[[3.1, 12.5, 2.8, 14.1, -58.4, -29.2, 23.8, 9.6, -53.0, 18.3, -59.4, -59.4, 22.2],
 [2.2, 0.0, -10.8, -22.8, 2.9, -20.9, -18.4, -17.9, 5.4, -20.7, 1.2, 0.8, -16.4],
 [55.1, 56.6, 17.9, -32.6, -6.1, -56.2, 3.2, -18.8, 8.4, -17.9, -13.5, -15.8, 12.9],
 [54.8, 55.9, 10.4, -39.0, -7.2, -62.7, -4.2, -24.5, 7.5, -24.5, -14.8, -16.9, 5.2],
 [62.4, 63.7, 12.6, -37.7, -4.6, -57.1, -0.9, -26.6, 10.6, -23.7, -12.3, -14.6, 9.2],
 [66.2, 68.0, 13.4, -45.0, -12.6, -73.7, -2.7, -28.0, 5.1, -27.4, -21.4, -23.9, 8.4],
 [2.7, 2.8, -5.4, -19.3, -8.4, -30.2, -10.7, -14.0, -4.2, -15.3, -11.0, -11.7, -8.3],
 [3.7, 2.1, 10.9, -14.8, 4.8, -20.0, -4.2, -0.1, 7.7, -7.8, 2.7, 2.0, -0.7],
 [64.3, 66.8, 15.0, -44.3, -13.1, -77.9, -1.3, -27.3, 4.9, -26.5, -22.6, -25.3, 10.0],
 [-9.4, -12.5, 2.9, -16.8, 12.3, -18.0, -12.8, -5.6, 13.4, -13.3, 10.3, 9.5, -10.2],
 [-3.7, 2.5, 6.7, 10.7, -35.7, -22.2, 17.3, 10.5, -32.4, 14.2, -36.9, -37.1, 16.5]] >> 2.8

[[-21.4, 12.4, -8.2, 5.4, 5.7, -8.7, -1.6, 14.7, -55.3, -7.7, -14.9, -55.7],
 [11.6, 48.3, -18.7, -37.8, -8.9, -46.3, 15.2, -6.3, -4.8, 2.2, 25.3, 3.6],
 [29.0, 25.8, 16.3, 26.3, 7.3, 61.0, -22.9, -3.1, 7.2, 5.7, 20.9, -13.9],
 [1.1, 19.3, -23.3, 22.1, -63.3, 24.3, 27.6, 11.3, 10.2, 5.2, 12.8, 20.0],
 [-23.1, 0.4, -27.2, -28.4, -2.9, -23.0, -55.1, -30.6, 21.1, -0.4, -5.1, -22.8],
 [-27.3, -32.5, 21.7, 12.7, -0.4, 27.0, -46.9, -1.4, -19.1, 26.0, -7.7, -32.1],
 [16.1, 26.4, -26.7, -28.0, 38.3, -11.1, 8.5, -39.5, 7.7, 19.3, -39.9, 0.9],
 [-1.8, 7.5, 23.0, 9.6, -24.8, 21.6, 43.9, 21.6, 53.3, -15.8, 13.3, -2.0]] >> -8.2

[[13.3, -31.5, 27.4, 51.1, -14.6, -54.2, 48.4, 66.1, 8.3, 2.7, -7.7, 20.5, 33.9, 48.7, -12.1],
 [37.4, -47.2, 19.8, 34.3, -9.0, 28.0, 51.9, -5.8, 50.5, -53.2, 1.3, -42.8, 6.4, -10.2, 33.7],
 [45.7, -12.5, 12.8, -9.9, 14.1, -11.6, 5.9, 28.9, 37.5, 16.5, -0.2, -16.3, 2.0, -30.3, 17.5],
 [2.7, -15.6, -47.0, 1.1, -74.0, 38.4, 45.5, 51.3, 1.1, -3.9, 5.5, 68.0, -19.6, 26.9, -23.5],
 [4.5, 7.9, -25.8, -32.5, -8.8, 29.1, 7.5, -15.9, -42.0, -4.9, 5.0, -28.3, -6.2, 5.5, -6.0],
 [-21.3, 8.0, 19.4, -29.2, 56.8, -2.4, -54.9, -49.6, -47.5, -18.0, 30.9, -86.4, -68.7, -7.1, -0.6],
 [11.1, 8.9, -0.3, -22.5, 44.1, 36.5, 7.5, -61.4, -21.2, 15.4, 18.6, 13.4, -10.7, -23.6, 41.9],
 [-22.5, 11.6, 0.9, -10.6, 26.2, -25.8, 24.5, -60.0, -18.1, -54.2, 11.5, -5.7, -29.7, -40.2, 23.2]] >> 27.4

[[17.7, -5.1, -5.4, -6.8, -15.8, -38.5, 7.6],
 [-5.6, -13.9, 35.3, 1.6, -43.5, -12.7, -7.6],
 [16.1, 15.7, -52.1, 2.6, 23.6, 31.2, -14.1],
 [16.8, -18.5, -10.4, -32.4, 35.8, 15.1, -14.5],
 [-40.6, 62.9, 24.4, 23.8, -17.1, -18.3, 24.4],
 [11.0, 12.5, -12.6, 10.3, 17.7, 34.2, 3.9],
 [-6.2, 5.4, 15.1, 6.2, -13.8, -11.3, -9.6]] >> -5.4

[[26.9, -17.6, -22.4, 13.9, 6.2, -55.0, 14.0, -4.9],
 [-14.6, 78.1, 68.2, -8.2, 44.6, 49.4, 34.1, 5.2],
 [-12.9, 31.6, 18.6, -29.6, -43.5, -18.3, -48.1, -23.6],
 [-25.6, 1.2, 25.1, 7.0, -36.5, 39.4, -19.7, -49.1],
 [5.2, 32.6, 32.2, -5.0, -28.0, -54.6, -25.4, -8.8],
 [-29.0, 5.7, 4.2, -14.2, 16.8, -31.4, -33.7, -28.5],
 [43.5, -10.6, -11.1, 3.2, -15.7, 2.8, -34.8, 20.5],
 [6.5, 41.8, 15.5, 15.7, 30.6, -16.1, 43.6, 37.0],
 [32.3, 32.7, 2.2, -28.6, 36.7, 58.4, -11.7, 55.2],
 [-49.9, 30.2, 15.5, -28.7, -43.3, -22.9, -27.4, -13.2]] >> -22.4

[[1.8, -18.0, -2.7, -4.9, 4.7, 2.4, 66.8, -1.7, 10.9, -31.6, -3.0, -2.8, 14.7],
 [30.2, -32.0, -13.0, -20.1, -18.9, -40.9, 66.8, 14.2, 15.3, -31.6, -4.7, 5.7, 3.3],
 [17.3, -13.9, 2.4, -9.0, 9.2, -22.4, 66.8, 5.5, 13.9, -31.6, 1.3, 1.6, 5.0],
 [20.5, -42.9, 5.0, -21.0, 47.7, -1.8, 66.8, -20.6, -0.1, -31.6, -49.7, -5.5, 24.2],
 [1.0, 23.3, 19.4, -4.2, 7.3, 16.9, 66.8, -7.0, 5.5, -31.6, 8.1, 1.1, -2.6],
 [2.3, 9.4, 0.6, 2.2, 4.4, 3.3, 66.8, -3.9, -4.2, -31.6, 0.6, -8.0, -9.1],
 [8.2, -51.0, -31.0, -1.6, -10.4, -25.5, 66.8, 14.1, 13.8, -31.6, -3.8, -9.5, 16.5]] >> -2.7

[[-23.5, 51.0, 66.4, 83.1, -43.2, 21.1, 1.4, -23.4, -13.8],
 [7.3, -4.9, -33.7, -23.9, 17.9, -6.9, -23.1, 11.1, -7.5],
 [-6.7, 4.2, 9.8, -6.7, 5.0, 2.0, 6.4, -2.9, 15.2],
 [36.5, -23.5, -60.7, -56.3, 25.3, -12.8, -42.7, 11.0, -10.6],
 [-7.6, 39.5, 62.8, 64.5, -41.9, 19.8, -0.1, -28.4, -6.5],
 [23.5, -21.0, -80.4, -32.4, 24.7, -17.6, -47.4, 27.9, -40.2],
 [-0.5, -31.6, -44.5, -50.2, 34.4, -15.4, 9.4, 23.3, 10.8],
 [43.8, -32.1, -10.3, -14.9, -16.3, -3.6, -2.2, -10.3, -10.4],
 [25.0, -17.9, -37.0, -39.9, 16.4, -8.2, -23.9, 5.6, -2.7],
 [40.4, -54.6, -34.0, -37.9, 0.6, -13.3, 12.8, 5.2, -6.3],
 [-49.9, 28.0, -21.2, 44.5, 11.4, -4.1, -7.3, 31.4, -34.8],
 [10.0, 0.0, -32.3, -87.2, 51.2, -5.6, -33.5, 2.3, 44.9]] >> 66.4
